In the data rows, the value 128 means zero.
Here are some points, each followed by its number:
[109 150  97 177 129 121 124 142 125 137 114 114 155 139 143 119 109  98
  72 118  87 128 111 140] 0
[ 44 106 111 162 103 137 124  98  95 147 125 170 118  59  96 105 131 131
  81 103 142 123 131 153] 1
[137 121 145 110 125 170 125 114 133 127 129 108 135 111 107 162 133 137
  83 123 131 144 110 141] 2
[121 114 157 136 129 119 174 116 157 119 138 144 115  71 135 140 139 110
  83 106 115 106 137 129] 3
[132  98  89 143 167  99 124 167  99 138 113 142 131 118  98 122 127 141
 167 135 129 130 156 147] 4
[122 114 131  95 153 174 136 160 116 210 144 139  97 148 130 144 200  84
 109 214 202  91 115 182] 5
[ 34 129 188 221   1 101 140  46 133 114 152 255  73   0 140  78 107  90
   0 111 150  42 154 136] 6
[141 128  90  97 189 147 101 174 112 163 197 100 130 161 173 128 171  74
  95 195 177  88 106 176] 7
[191  93 115 132 106 149 152  87 113 131 174 168  57  59  88 190 190 151
 194 119 163 124 167 186] 8
[ 61 169 130 201  86 110  84 108 158 116 153 211 122  62 161  94  87  86
  28 182  98  46 176 120] 9
[ 99 117 210 190  49  83  80 119 101  85 106 166 105 101 111  98 113  82
  24 139 182  91 143 135] 10
[144 136 156 102 163 113 116  66 179 147 118 141 125  82  88 112 105 145
  85 129 100 103 124  93] 11
[133 214 161 150 141 161 122 133 190 139 123 116 118 103  82 107  97 122
 182 116 107 120 120 108] 12
[106 166 191 142 144  88 170 121 155 192 153 125  80 117 144  90 140 122
 117  94  83  87 145 128] 13
[117 140 115 191 131 134 110 153 167 123 123 142 179 132 151 116 101  82
 105 179 117 118  99 142] 14
[148 116 100 109  74 155 145 116 162 174 127 164  87 139  99 141 142 112
 142 119  93 130 124 138] 15
[ 98 138 136 135 132 114 120 119 134 131 113 160 129 142 145 104 121 155
 171 108 109 111 145 126] 16
[122 166 124 151 187  95  64 224 129 149  96  93 179 100 153  85  91  85
 120 102  82  87  56 104] 17
[156 132 135  82 148  73 120 117 124 126 102 104 135 154 129 113 131 175
 132 105 113 119 152  94] 18
[101 106 203  82  66 132 146 119 141 161 158 100 110 142 130 131 181 158
 167 133 130 209 138 157] 19
[ 82 148 210 128 156  61  83 174 123 186  99 109 187 142 145  66  71  68
  95 104 112  88  82  82] 20
[152  95 187 105 138 194 121 138 198 133 110 132 129  56 119 138 159 126
 148 122  92 180 103  95] 21
[149 167 139 138 109 115 127  80  79 142  99 128  98 119  88 103 128 164
  87 132 156  81 174 113] 22
[ 48 123 199 161  90  46  37 140 119 184 138 150 150  73 113  62  93  69
   0 143  89  58 134  82] 23
[167 151  97  95 138 112  78 139 116 160 134 123 120 202 162 152 143  86
 155 218 172 134 118 216] 24
[159  62 108 108 104 171 210  81  99 114 122 169  76 135 100 222 220 165
 151 197 181  94 194 127] 25
[152  76 157  98 105  84 143 130  81 104 216 128 163 137 181 202 198 168
 158 166 129 159 196 146] 26
[124 153 136 117 153 109 121 157 131 112  91 112 112  98  58 128  87 119
 146 116 107  89 162 115] 27
[113 145 111  91 183  91 108 135 115  93  83  83 161 131 176 112 123 122
 128  98  86 193 144  86] 28
[ 92 106 115 120 111 143  76  86 109 146 192 151 110 171 166 127 135  74
  81 158 138  61 106 166] 29
[137 131 137 128 124 112 109 128  99 123 116 109 147 117 132 122 158 143
 138 109 107 151 106 116] 30
[124 186 124 186  96 124 132 100 142  97 124 173 122  80  82 103 131 106
  30 108 150  76 120 111] 31
[136 120 145  97  77  85 126 108 100 115 211 114 167 167 134 172 194 210
 149 155 170 140 188 167] 32
[119 120 210  96 145  60 110 107 150 155 103 109 135 177  34 131  80 118
 120 120 117 102 124  82] 33
[151 125 131 135 125 182  86 132 135  47  92  96 169 255 160 195 173 110
 113 115 172 200 122  79] 34
[129 124  90 117 115 120 115 154 171 138 109 115 122 165 120  93  96 132
 136  93 100 160  84 131] 35
[137  45 156 120 134 168 116  75 176 181 176 102 194  74 101 182 190 147
 114 137 136 157 153 164] 36
[139 107 103 209 113 153 130 142 180  97 106 143 154 124 144 134  93  89
  99 164 164 140  99 115] 37
[137 167 123 102 143  93 131 156 168 105  86 117 123 103  53 103 104 119
  98  99 113 110 195 114] 38
[116 100 113 136  99 157 128 172 151 125 112 121 128 117 141 133 115 110
 144 122 141 126 109 167] 39
[148 140  95 129 171  95 115 125 155 102 106 125 129 176  58 120  86 133
 138 126 113  96 144 112] 40
[255  91  83  96  82 174 255  17  16  72 136 143  18 175  85 177 167 228
 150 126 172 208 142  97] 41
[142 113  97 126 104 131 122 104 153 187 152 143 106 172 122 154 125 174
 179 151 141  91 106 103] 42
[ 85 170 158 199 125 138 115 174 153 152 123 141 167  78 113  76 112 104
  37 133  91  62 129 130] 43
[132  85 132 135 193 150 157 111 148 128 126 130  99 174 128 171 133 132
 134 109  88 119 144 168] 44
[178  87 140 143 126 117 134  97  73 118 126 130 127 136  95 139 132 170
 160 131 162 173 135 145] 45
[149 174 104 109 162  77 168  84  75 116  76 104 121 116  93 169 105 153
 124 102 106 154 137  79] 46
[119 124 143 128 145 126 146 103 148 114  93 114 142 114 150 120 155 145
 166 115 156 117 116 133] 47
[124  93 177 130 102 123 118 122 109 126 162 158 137  80 113 151 132 153
  85 115 146 107 125 150] 48
[147 152  95 124 112 188 133 136 147 110 106 124 154 161 124 130 141 134
 197 112  86  81 109 136] 49
[118 156 149  90 146  97 146 141 100 115 123 123  94 144  87 131 119 131
 149 131 121 163 140 118] 50
[151 102 180  86 121 113 110 133 107 171 150 117 135 148 177 154 177 103
 151 159 127 127 111 154] 51
[ 95 158 121 104 135 115 117 145 130 144 103 117 118 123 120 112 107 141
 108 104 110 123 114 104] 52
[134 201 118 123 116 158 106 128  81 100 146 116  97 126 176 121 110 153
 116 100 105 102 168 110] 53
[128 108 170 107  97  92 142 132 148 119 164 134 141 120 108  85 138 154
 136 144 150 123 174 138] 54
[128 129 111  92 122  90 111 107  90 130  88  97  91 123 140  98  95 137
 130  90  97 147  72 110] 55
[182   7  88 124 103 123 149  84 115 126 152 243 145  78 162 234 255 229
 119 228 255  80 185 123] 56
[107 127 156  89 133 138 128 133 146 139 174 121  82 151  96 115 125 142
 167  96 116 197 120 153] 57
[ 93  73 157 124  83 122 124  80 125 121 103 181 127 143 135 178 160 142
 167 164 184 100 146 130] 58
[141 112 130 140 172 187  91 131 164  63  96 108 205 231 170 192 128 125
 144 131 162 166  92 101] 59
[170  77 107  92 126  97 149 130 130  90  88 122 107 106  94 106 131 120
 120  98 127 180 146 117] 60
[135 118  99 156 113 169 187  93  88 122 175 102  86 160 111 128 136 174
 132 105 138 156 127 159] 61
[ 85 110 145 234  55 127 131  89 100 106 132 233  78  23 162 127 123 125
  48 141 157  44 144 112] 62
[ 74 125 116 232  89 136 118 117 124  85 158 192 115 154 151 124 118  94
  19 112 183 139 142 119] 63
[151 131  96 159 139 141 134 129 171 106  91 122 151 175 102 123 147 112
 142 181 121  96 129 118] 64
[141 140  82 147 146 161 163 148 113 126 153 124 154 121 148 148 139  82
 116 176 146 101 103 131] 65
[110  78 122 177 118 185 189  63 135  97 132 143 114 102 143 166 144 141
 144 127 112 139 118 138] 66
[182 112 113 130  83 136 232  55  94  92 141 154  82 102  85 163 197 151
 166 126 158 125 171 115] 67
[112 139 122  97 152 130 140 144  86 135 118 127 108 139 126  97 149 135
 207 135 129 191 159 117] 68
[107 106 153 160  85 128  94 100 118  68 132 135 178  86 153 110 102 153
  99 126 105 124 113 127] 69
[138 164 183  92  80 116 111 135  84 135 182 129  80 171 137 112 170 141
 176 141 109  83 186 139] 70
[ 92 133 134 129 171 114 140 140 172 160 136 118 182 141 159 113 101 103
 129 101 100  72  96 122] 71
[107 118 158 114 167 124  76 161 121 147 114  97 116 147 175  91 127  89
 146  73  60 156 100 104] 72
[145 139 158 126 166  93 101 141 136 140 114 117 144 107  49 104  83 120
 123 128 106 114 159  79] 73
[120 153 103 119 122 115 139 153 172 116 125 120 128 142 126 150 133  98
 142 144  87 120  93 140] 74
[111 104 155 111 118  86  79 163 110 187 121 143  97 127 100 134 150  95
 100 172 195 130 167 201] 75
[163  96 139  98 132 113 157  58  70 101  95 111 103  53  60 142 115 172
 126 165 177 105 151  98] 76
[ 85 166 122 150 136 150 150 152 137 133 121 165 138 116 129  85 118 128
  61 107 109 108 158 119] 77
[135 117 140 176 106 120  98 127 127 164 130 155 118 198 115 109 137 105
 111 197 141  62 154 128] 78
[200  65  83 121  52 112 152  59  90 142 119 194 106 126 117 198 194 197
 171 209 255  66 132  91] 79
[120  76 128 104  85 143 138 111 165 110 165 148 152 159 209 157 173 165
 168 162 173 138 145 115] 80
[ 72 123 138 124 160 145  98 188 167 143 138 126 165 171 118  78 104 122
 148  96 108 114  88 138] 81
[ 68 139 159 137  97 113 122  65 138 155 120 121 143 125 126  89 113 148
 124 107  92 138  93 135] 82
[131 104 139  98 130 129 115 111 116 123 126 120 127 121  85 109 131 184
 135 119 132 149 149 113] 83
[130 147 123 123 148 126 135 124 132  99 107 122 147 114 127 111 105 136
 165 121 110 139 119 122] 84
[109 159  66 133 102 125 136 145 140 119  74 149 126  55 118  95 107 126
  45 109 123 119 143 126] 85
[ 93 160  96 161 110 171  90 141  87 157 126 118  98 115 170 133 115  97
 146 128 147 105 125 152] 86
[129  94 119 157 153 127 120 136 189  49 138 138 142 146  97 178 109 111
 141 146 132 126  92 130] 87
[ 90 168 128 113 149  84  85 173 175 230 155 125 158 125 145 108  98  82
 165 109  66 109  68 141] 88
[ 88 138  99 143 151 153 106 146 138 118 131 133 144 122 184 179 147  96
  82 130 133 137 111 145] 89
[115 118 126 106 159 171 104 118 118 184 102 147 103 131 157 166 130 115
 176 160 164 151 131 244] 90
[185  63 131 117 128 165 233  84  43 120 134 142  85 156 111 139 141 192
 163 119 142 159 210 132] 91
[114 155 181  72  92 150 123 164 131 129 208  95 134 145 140 114 165 176
 189 108 103 224 173 169] 92
[143 113 128  95  98 171  97 101 136 159 190 129 128 148 152 141 113  91
 119 173 146 132 132 192] 93
[120 158 130 109 153 159 130 165 171 155 120 117  80  87 141  81 120 126
  88  91 111 144  97 109] 94
[116 151 161 134 165 118 121 198 111  94 128 106 168 148 151 158 160 110
 122 111 123 154 147  99] 95
[105  79 152 147  97 154 135  90 197 111 126 235  96  53  82 172 127 136
  59 122 154 118 138 123] 96
[104  99 158 119 127 121 148 102 103 137 137 109 106  71 114 113 140 183
 134 137 141 117 166 115] 97
[128 131 115 105 109 122 141 132 120 125 106  93 178 189  86 154 126 135
 162 150 111 130 188 119] 98
[120 177 110 123 129 127 111 201 179 142 152  94 101 165 163  82 120 120
 106  93  69 129 116 124] 99
[174 169 106  92 166 127 112 188 137 176 148 122 178 114 125 123 129 113
 111  90  84 151  83  87] 100
[105 128 116 126 133 100  94 164 128 171 146 146 182 110 120 104  87 105
 116 121  81  58  83 156] 101
[134  94 128 113 157  94  82 177 119 102 127  97 145 123 192 163 123 121
 126 147 104 124  99 111] 102
[144 109 122 105 164 109 128 154  81 133  81  86 147 104 170 101  94 131
 115 106  93 124  89  65] 103
[123 105 162 110 113 159 143 114  81 173 108 113  87 162  92 102 124 142
 108  92 118 151 146 117] 104
[159 129 166 111 131 106 153 135 141 163 121 147 121 105  41 104  87 142
  81 127 163 105 155 114] 105
[134 129 138 115 144 119 180 141 169 163 118 158  97 102 104 101 113 143
 136 107 136 129 143 107] 106
[121 120 153 130 137 183 149 101 168 149 117 111 125 110 136 133  87 163
 137 100  99 158  91 122] 107
[ 90 159 169 120 204 135 166 145 140 111 144 125 114 135  45 104 134 123
 135  88 100 123 163 105] 108
[131  66 118 145 126 152 155 130 141 182 132 145 119 128 107 159 149 132
 143 124 144 132 114 137] 109
[151 123 116  94 148 134  97 153 128 190 142 133 120 167  92 136 125 117
 149 156 118 124 138 162] 110
[132 131 123 132 134 139 128 172 137 135 145 105 103 112 119 113 111 121
 130 112 121 129 139 117] 111
[114 146 132 190  91 120 129  43 135 132 131 217 122  82 147 105 120 119
  57 116 134  85 143 131] 112
[107 119 215 138 158  97 106 157 194 130 107 139 157  64 125  73  84 125
 127  96 111 118 120  91] 113
[198 174  34 159 103 140 129 156 193  76  75 113 175 132 120 100  94 118
 115 128 117 157 110 117] 114
[172 116  96 125  90 144 146 143 169 113 139 105 151 120 108 113  86 128
 119 114 117 113 128 105] 115
[143 132 143  93 170 143 109 153 120 133 180 136  89 143 132 166 150 129
 165 105 145 179 130 154] 116
[180 125 117 121 144 124 130  85  98 128 122 134 121 130  89 153 129 185
 151 105 113 181  98 120] 117
[ 73 153  92 103 146 165  78 177  92 194 157 121 111 185 147 134 126  89
 180 170 121 112  89 192] 118
[102 165 109 146  85 126 138 119 115  77 139 125 138 130 153 117  90 107
  78 119  93 128 115 130] 119
[ 97 153 189  77  92 129 150 166 140 133 166  95 128 148 133 116 133 151
 163  96 124 206 177 183] 120
[107 114 211  95  81 129 134 118  99  74 115 149 138 174 121 138 140 133
 188 164 118 153 187 151] 121
[133 116 158  72  77 121 137 113  96 172 203 107 147 192 168 160 163 154
 179 141 128 199 169 154] 122
[148 179 122 151 122 171  93 100 165  75 109 138 139  85 122 180 149  88
 112 123 134 156 106 144] 123
[101 137 120 159 137 183 135 163 137  92 160 101 125 164 168 147 160  98
  73 107 171 154 105 128] 124
[149 130 115 116 132 139  90 128  96 165 143  98 144 101 144 127 149 100
 104 147  99 118  75 119] 125
[ 56 207 133 174  61 176 104 117 130  80 132 157 136  55 161  75 116 111
  32 139 109  89 145 138] 126
[129 150  95 123 155 116 139 121  71  96  70  92 107 127  74 126  84 140
 119  92 106 141 148  83] 127
[142 137 131 132 148 144 102 157 136 130 146  76 149 151 185 129 174 104
 153 153 149 120 101 135] 128
[ 90 160 163 149 109  91 141 110 123 110 146 150 120 107  66 101 123  86
  72 154 117  71 162 118] 129
[114 121  75 175 130 137 148 199 188 142 110  86 172 157 120 104 108 112
 110 140 176  73 105 164] 130
[129  98  89 152  81 164  91 182 133 101 128 150 183 130 136 175 122  94
 120 161 158 107  80 155] 131
[131 101 129 126 139 139 208  99 101 110 144 151 119 152  98 143 139 140
 174 124 161 155 131 135] 132
[128 118  94 112 153 138 167  94 145  69 149 113 163 137 170 103 171 158
 144 110 146 184 129 129] 133
[ 91 162 177  74 141 136  82 116 167 143 140  94 131 118 182  77 113 159
 109  88  71 148 136 127] 134
[ 92 148 174 178 120  95  93 118 179 122 122 174 127 117 102  77 109 104
  63 113 106  89 154 108] 135
[161 120 125 163 179 116 157  99  98 163 128 151  82 141 102 119 143 103
 172 114 149 114 186 153] 136
[157 120 123 131  88 174 161 119  74 132 106  99  76 135 111 143 113 138
 120 127 163 180 107 105] 137
[125 164 109 128 135 154  90 153 128 169 172 132 127 182 187 110 164  81
 165 181 167  76 110 220] 138
[125 118 104 109 158  90 117 125 150 111 147  84 129 153 107 103 121 155
 175  95 110 157 118 110] 139
[145 124 140  76 163 231 120 152 118 197 186 109 121 192 150 143 204  82
 121 146 163 143 118 140] 140
[147 159 147 133 136 107 132 111  68  91 131 117  56 125  85 129 109 126
  99 118 148 104 162 102] 141
[171 132  61 187 106 153 106 153 166  60  89 112 187 174 207 158 131  90
 106 104 150 148 122 118] 142
[ 97 177 109 141 128 129  68 156 137 121  81  92 199 152 147  88  64  87
 113  78  69 151  61 108] 143
[167 197  55 121 122 107  94 162 122  71 101  86 149 115 156 130 116 116
 125  91 121 162 198  81] 144
[135 151 117 147 120 135 128 154 132 161 134 163 103  94 125 106 109 143
 100  99 109 106  98 107] 145
[139  83 140 151 159 100 141 114 150 139 157 168  88 140 158 159 120 110
 155 134 164 115 133 136] 146
[161 124 132  97 174 118 101 150 147 100 143 100 172 201 174 131 120 135
 134 122 132 126 104 121] 147
[126 121 138  97 161 121 147 122 133 153 121 122 163  99 132 137 162 156
 159 127 145 153 159 121] 148
[153 122  91 130 122  98 125 137  87 111  90  97 133 110 136 107 102 134
 151 103  93 142 117  70] 149
[ 93 119 145 103 199  88  67 143 139 123  89  99 193 156 132  85 109 114
 144  79  65 158  62 109] 150
[181 136 137 111 158 117 171  86 112 108 129 117 123 169 125 130  94 114
 170 108 142 137 103 121] 151
[130 160 145 150 134 129 154  92 103 111 118 190 161 136 138 130 110 119
  89 123 105 121  97 115] 152
[ 92 149 137  85 108 152  90  95 153 105 185 101 140 165 178 146 155 143
 121 146 104 186 149 137] 153
[140 111 126 113 125 108 110  79 114 133 150 177 164 126 124 122 210 163
 169 135 160 129 143 134] 154
Which three points above are nearest to each new point by angle, seen from the average point of the numbered points? Their numbers follow each, nearest first.
[144 107 137  75 184 164 176 163 132 136 145 112 176 122 138 104 147 132
 118 113 120 106 104 125] 100 71 140
[153 103  93 119  92 124 152  83 119  80 149 120  91 138 128 148 152 168
 139 101 113 135 148 115] 41 67 61
[151 127  66 148  95 154 149 174 156  85  83 110  85 106 111 117  90 119
 114 114  92 157 157 108] 114 115 85
[105 130  99 168 137 180 118 138 154 126 109 143 146 145 101 161 141  99
 117 151 148 148 119 129] 37 131 89
[137 188 111 125 153 109 119 134 103 115 173 110 145 124 131 100 136 158
 132 145 113 121 138 114] 53 144 100
[ 89 148  98 150 157 133  83 161 172 114  96  91 195 149 183  81 112 110
 131  89  94 160  95 106] 143 150 17
[157 154 127  98  98 147 165  74  52  88 120 106  64 154  88 152 141 175
 189 112 181 124 120 108] 41 67 137
[164 124 143 120  76 130 149 137 105 123 111 117 123 117  83 113 150 141
 109 110 131 110 181 143] 22 67 105
[108 145 100 114 123 124 125 205 104 138 155 135 155 132 160 155 133 124
 205 133 136 114 115 157] 118 138 128
[133 128 135 149 139 119 122 138 126 154 118 117 113 110 125 118 143 128
 135 113 130 155 128 159] 90 4 136
[ 99 100  91 169  98 135 134 109 125 132 124 103 168 147 119 102 118 110
 147 118 156  94 111 128] 130 37 131
[104 135 145  91 188 101  71 135 106 126 116  85 164 173 148 117  87 115
 119  94  90 133  97 105] 150 72 143
[149 155 123 139 133  92 107 152  98  81 149 109 125 149 163 133 122 129
 105 123 153 201 181  95] 144 95 28
[149  72 118 150 104 157 151 119  86 164 105 156 133 136 102 213 161 168
 123 148 136 114 155 128] 25 56 109
[142 124 101 120 148 133  98  96 139 118 115  84 138 141 109 124 111 120
  74 113 106  86 104  78] 11 40 103
[170 108 103 129 133 149 170  77 130 114 142 142 130 129 104 168 119 129
 149 120 139 125 162 134] 67 91 132
[106  93 125 130  86 138  88 170 110 132 162 136 160 127 156 151 133 113
  99 155 123 130 129 128] 131 102 89
[102  95 113 143 157 107  91 166 130 131 145 107 178 143 125 131 121 130
 172 115 120 104 113 161] 81 101 150
[135 158 104 124 148  93 121 126 160 175 128 120 180  73 164  92 101 120
 140  96  96 123  93 164] 88 101 71
[ 82 167 132 182  67  83 130 104 143 138 161 213  79  52 182  80 110 106
  31 115 123  93 148 134] 6 9 112
[ 95  97 126 152 124 118 123 120  91 153 152 112 112 142 140 145 140 125
 161 104 149 157 155 116] 122 68 26
[147 166 159 146  85 164 135 208 125 111 108 129 139 121 120 105  88 142
  65 107 114  73 104 140] 43 145 77
[133 133 123 157  99 191 112 175 158  93 126 122 135 201 176 161 166 121
 130 147 139 166 124 102] 34 59 142
[ 93  90 107  94 180 169  95 138  84 124 173 132  95 192 161 150 123  83
 110 170 155 130 103 179] 7 118 29
[149 118 115  86 116 123  84 153 111 149 170 125 114 192 126 157 126 111
 140 179 143 153 170 195] 24 110 93
[135 141 110 152  71 114 162 138 142 156 116 127 155 147 166 123 140 125
 157 197 117  96 132 166] 138 78 24
[112 137  89 130 148 147 118 188 153 126 142  97 140 129 170 108 107 110
 117 163 118  93 124 122] 130 99 17
[135 135  73 100 128 136 113 106 120 165 133 123 142 136 144 109 156 115
 132 147 115  82 122 164] 138 7 118
[151 136  99 110 118 117 181  73  97 146 116 113 110 190  89 149 160 132
 140  94 159 123 123 118] 41 132 67
[139 144 150  99  63 118 126 130 104  94 119 114 121 146 145 149 159 123
 159 134 142 147 111 114] 121 19 122
[129  83  85 105 171  98 133 152 117 139 131  86 155 114 138 108 129 141
 134 139 101 150 119 102] 103 28 139
[116  96 136 165 227 133 134 146 146 136 129 127 118 140 139 138 120 137
 131  87  99 118  88 137] 44 71 150
[105 119 103 138  85 141 101 128 146 119 138 159 103 121 156 109 128  83
 102 176 164 113 107 186] 29 93 138
[ 53 108 190 138 168  42  37 121 150 177 103 178 141  96  55  54  59  71
  26 174 146  51 153  91] 23 135 129
[140  62  89 142 133 100 111 108 144 115  97 159 149  84 191 173 168  90
 129 162 138 133 118 130] 56 89 102
[ 97 153 121  96 102 119  86 101 152 117 129  92 129 184 175 150 148 170
 130 149 121 188 133 115] 153 122 34
[108  94 144 116 166  77  75 116 120 134 102  87 205  88 137 103  85 143
 111 111 104 190  58 102] 150 103 143
[ 97 167 118 221  60 129 129  83 128 138 191 185  68  49 116 116 134  79
  99 112 114  91 176 163] 6 62 112
[106 110 133  95 124 125  99 167 149 154 165 153 185 163 135 118 160 106
 147 164 147 119 121 196] 138 24 118
[116 138 111 118 158 151 129 136 123  89  78  95 159 129 148 133 115 188
 117  89 117 173 136  83] 28 127 84
[129  97 162  97 140 106 108 125  82 152 124 122 128 154 141  93 146 113
 100 147 153 201 164 153] 75 122 19
[143 131 187 116 164  96  88 148  90 121 106 131  89 103  98  92  80 149
 105 115 112 130  77 114] 55 73 103
[116 115 142  92 133 158 135 175 161 138 192 103 125 147 118  92 122 172
 155 140 100 154 167 155] 92 120 57
[127 213  85 124  81  85 124 123 155  89  94  83 136 116 173 106 117 149
 118 121  96 163 183  85] 144 28 114
[117 137 164 130 169  46 119 130  88 110  88 107 170 112 107 114  71 113
  98 108 114  83 108  92] 20 73 103
[157 111 107 186 113 137 126 105 146 110 149 147  96  78 141 146 102 146
 111 132 139  95 118 123] 62 112 96
[138 171 158 158  71 123 166  85  87 135 112 187  75 131  72  87  89 147
 109 131 133  78 197 105] 22 141 129
[178 104 128 135 165 105 168  85  98 112  92 122  85  48  71 148 158 142
 141 133 210 109 139 104] 76 67 8
[ 91 163 194 101 186  84  98 157 124 178  91 111  87 127 150  99  82 122
  92 126 111 112 131 107] 20 52 13
[145  97 183 119  99 103 127 134 105 137 127 142 135 100  81 156 131 163
 162 120 149 159 117 145] 45 48 19
[128 105 126 114 122 104 112  99 161 143 122 152 128 124 120 164 135 128
 140 126 117 161 127 139] 36 15 117
[129 104 124 122 122 118 165 118  68 124 108 126  86 136  96 131  99 137
 141 127 163 126 169 108] 91 141 76
[113 172 125 113 137  85 134 107  82  72 107  87  98 176 111 115 138 150
 126 102 119 156 176  81] 127 46 50
[163 122  89 102 107 111  90 131 126 128 128 122 135 135  89 136 131 137
 137 118 142 181 149 115] 60 117 83
[145 115 159 135 116 128 114 154 159 152 121 112 111 125 118 102  94 111
 113  94  92 180 115 125] 35 72 94
[149 175 113 133 161 156 129 156 151 110 120  99 112 118 136 121 139 130
 111 119 130 180 157  93] 144 94 28
[122 131 127 120 141 109 115 142 165 143  90 122 136  94 125  90 121 114
 131 127 134 134 127 123] 113 17 94
[151 100  99 139  84 137 120 124 102 145 135 138  99 102  88 151 126 178
 130 156 154 114 115 113] 79 76 56
[ 83 101 183 169  71 124 120  93 100 105 190 194 112  63 118 100  80  97
  60 156 112  72 178 113] 6 9 62
[120 114 193 111  83 157 136 150 162 131 129 123 122  86 132 129 141 117
 156 128 119  90 142 126] 21 113 3
[ 87 125 155 145 174 126  76 146 141 187 142 122 136 112 118 116 101  73
 110  97  62 121  80 138] 88 101 17
[106 111 168 132 164 125 101 172 145 128  89 117 142 119 139 119  92 139
 102  97 121 147 120 100] 113 150 20
[172 158 145 142 163 117 182  92  89 140 115 109 131 107 133 148 112 146
 135 105 111 104 124 107] 46 151 127
[164 128 107  92 118 144 192  64  91 106 136 149  98 112 133 143  96 207
 120  95 127 151 143 101] 41 91 117
[145 211 126 111 107 109 120 151 153 120 107  95 114  82 144 138 140 181
 144  92 111 136 162 111] 144 53 12
[153 182  77 148 121  90 165 144 141  73 118 127 112  99 131 116 145 156
 128 118 108 146 159 138] 144 114 85
[104 115 111 113 134 146 132  98  99 105 128 120 108 140 113 118 119 103
 134 117 150 137 104 113] 137 151 55
[169  92 152 102 170 105 139 109 106 123  83 113 122  99  85 116 123 150
 138 119 149 132 131 147] 76 60 45
[132 137 114 121 143 107 147 173 126 156 137 128 122 167  85  97 115 112
 127 106 131 105 185 106] 38 40 108
[156  88 107 133 138 189  79 154 154 104 108 109 164 158 132 123 125 100
 170  95 116 147  92 138] 59 49 142
[113 153 139 126 128 124 169 124 142 128 137 117 141  54 160 116  98 108
 103 110  72 138 124 153] 3 119 126
[122  98 161  81 176 117 141 163  94 156 127 116 145 116  70 108 112 137
 176 114 118 143 103 108] 50 73 68
[ 80  83 105  90 121 144 151 130 129 131 125 109 158  78  93 146 164 174
 185 129 132 171 137 151] 148 83 36
[174 132 148 112 144 121 150 102  76 138 113 109 132  94 145 160 136 126
 176 106 130 130 134  95] 46 151 148
[166 136 113 101 119  99 136  82  74 131 115 122 129 129 126 141 110 153
  82 132 134 152 125  91] 46 41 117
[104 113 115 142 121 115 115 148 163 168 142 107 130 174 148 143 134 100
 171 122 164 113  88 199] 138 118 24
[154  96  92 157  98 175 162 169 190  70 110 144  96 121 110 116 123 148
  89 125 105 118 119 115] 115 114 37
[135 118 142  83 148 167 135 115  98 134 165  97 147 139  95 112 145 160
 157 100 121 101 121 129] 83 49 61
[141 114 124 111 102 156 123 158 116 116 120 110 127 148 159 165 105  92
 106 170 124 148  99 140] 131 102 39
[172  83 130 114  82 111 171  92 125 130 159 133 103 167 114 139 154 158
 125 126 157 153 139 141] 41 91 67
[170  66  96 155 140 194 139 114 138  65 117 112 152 173 155 172 116 112
 127 176 152 190  96 143] 59 34 142
[124 158 131 141 141 190 109 169 186 102 161 109 135 140 134 135 109 117
 130  84  91 150 113 105] 99 12 111
[112 138 136 146 135 145 156 124 157 170 116 114 168 155 129 120 132 140
 120 158 103 134 169 140] 98 64 148
[ 80 142  93 167 152 127  81 137 165 117  82  86 195 135 166  94  83 116
 126  92  83 168  74  96] 143 150 17
[103 171 158 105 139 158 136 146 137 122 110  87 105 106 139 110 140 147
 157 106  54 114 190 125] 134 53 108
[148  90 145 173 112 137 145  95 166 157 110 185 103  77 143 158 144 116
 105 126 154  89 125 158] 96 62 112
[119   4 121  94  94 125 104  81 139 112 166 201 146  85 172 255 238 196
 118 243 251 114 159 128] 56 58 79
[122 129 107 132 164 131 137 101 163  89  88 112 121 153 146 127 117 174
 106  88  93 212 145  73] 28 133 139
[132 106 153 143  58 107 147 147 100 110 178  98 149 100 104 152 146 198
 181  94 152 171 154 118] 32 92 26
[132 100 126 131 125 136 146 123 101 158 130 137  90 109 139 135 163 106
  90 165 148 107 131 157] 5 75 25
[150 122  83 143 117 161 193  68 151 114  64 148 120  95 116 135 114 154
  98 140 139 137 102 133] 66 85 41
[154 114 149 111 176 104 129  94 108 120 155 115 150 108 127 135 120 161
 159 104 135 186 107  99] 117 139 45
[175  81  93 119 100 200 206  39  58  79 153 173  87 154 104 207 237 196
 171 178 238 147 144 122] 25 41 67
[131 115 103 130 133 108 175 198 131 116 120 104 149 162 131 102 132 123
 178 195 151 100 126 134] 130 64 65
[141  83 117 115  97 138 160 127  98 121 140 113 116 132 147 129 173  91
 170 151 120 108 161 166] 25 26 8
[156 155 122 117 113  94 148  94 133 133 117 112 160 129  78 115 146 124
 151 129 134 147 193 122] 98 38 148
[214 134 102 102 132 150 203  91  36 105 123 135  30 191  94 144 137 167
 212 110 166 191 132 116] 41 91 132
[113 110 126 117 122 129 134 116 143 128 143 142  90 163 101 110 106 149
 187 122 141 127 119 140] 57 42 132
[128 139  62 163 119 220 131 177 128  52  99 161 182 128 147 182 113  84
 124 192 178 117  89 170] 131 65 37
[ 80 193 157 135 107 150 102 134 197 141  81  88 207 116 186 101 107  89
 137  89 106 178 115  98] 143 134 150
[127 162  85 117 124  74 152 148 160 148 147 103 152 158 139  95 141 104
 195 148 137  83 126 197] 138 24 130
[142 166 142 135 126 165  63 149 133  61  68  85 182 180 179 127 121 102
 112 112 125 153 159  72] 34 142 59
[176 113 108 105  95 135 151  72  72  71 121 167 123 185 104 123 122 155
 163 130 127 192 220 193] 91 45 41
[135 142 144  99 101 162 157 125 113 155  95 125 146 150 118 109 154 144
 177 127 142 130 139 134] 68 49 98
[133 154 110  99  91 134 158  45 109 152 142 145  82 180  98 147 170 145
 114 127 118 141 150 137] 41 67 61
[189 138 140  87 134  94 197  74  40  84 117 109 112 139 116 193 173 168
 212 132 162 158 108 113] 41 132 45
[117 139 100 122 144 120  72  98 128 151 151 131 117 102 155 162 129  94
 120 148 143 115 101 167] 29 93 89
[157 161 153 112 151 126 134 141 179 195 142  94 118 146 134 119 131 129
 151 112  88  98 108 130] 88 13 99
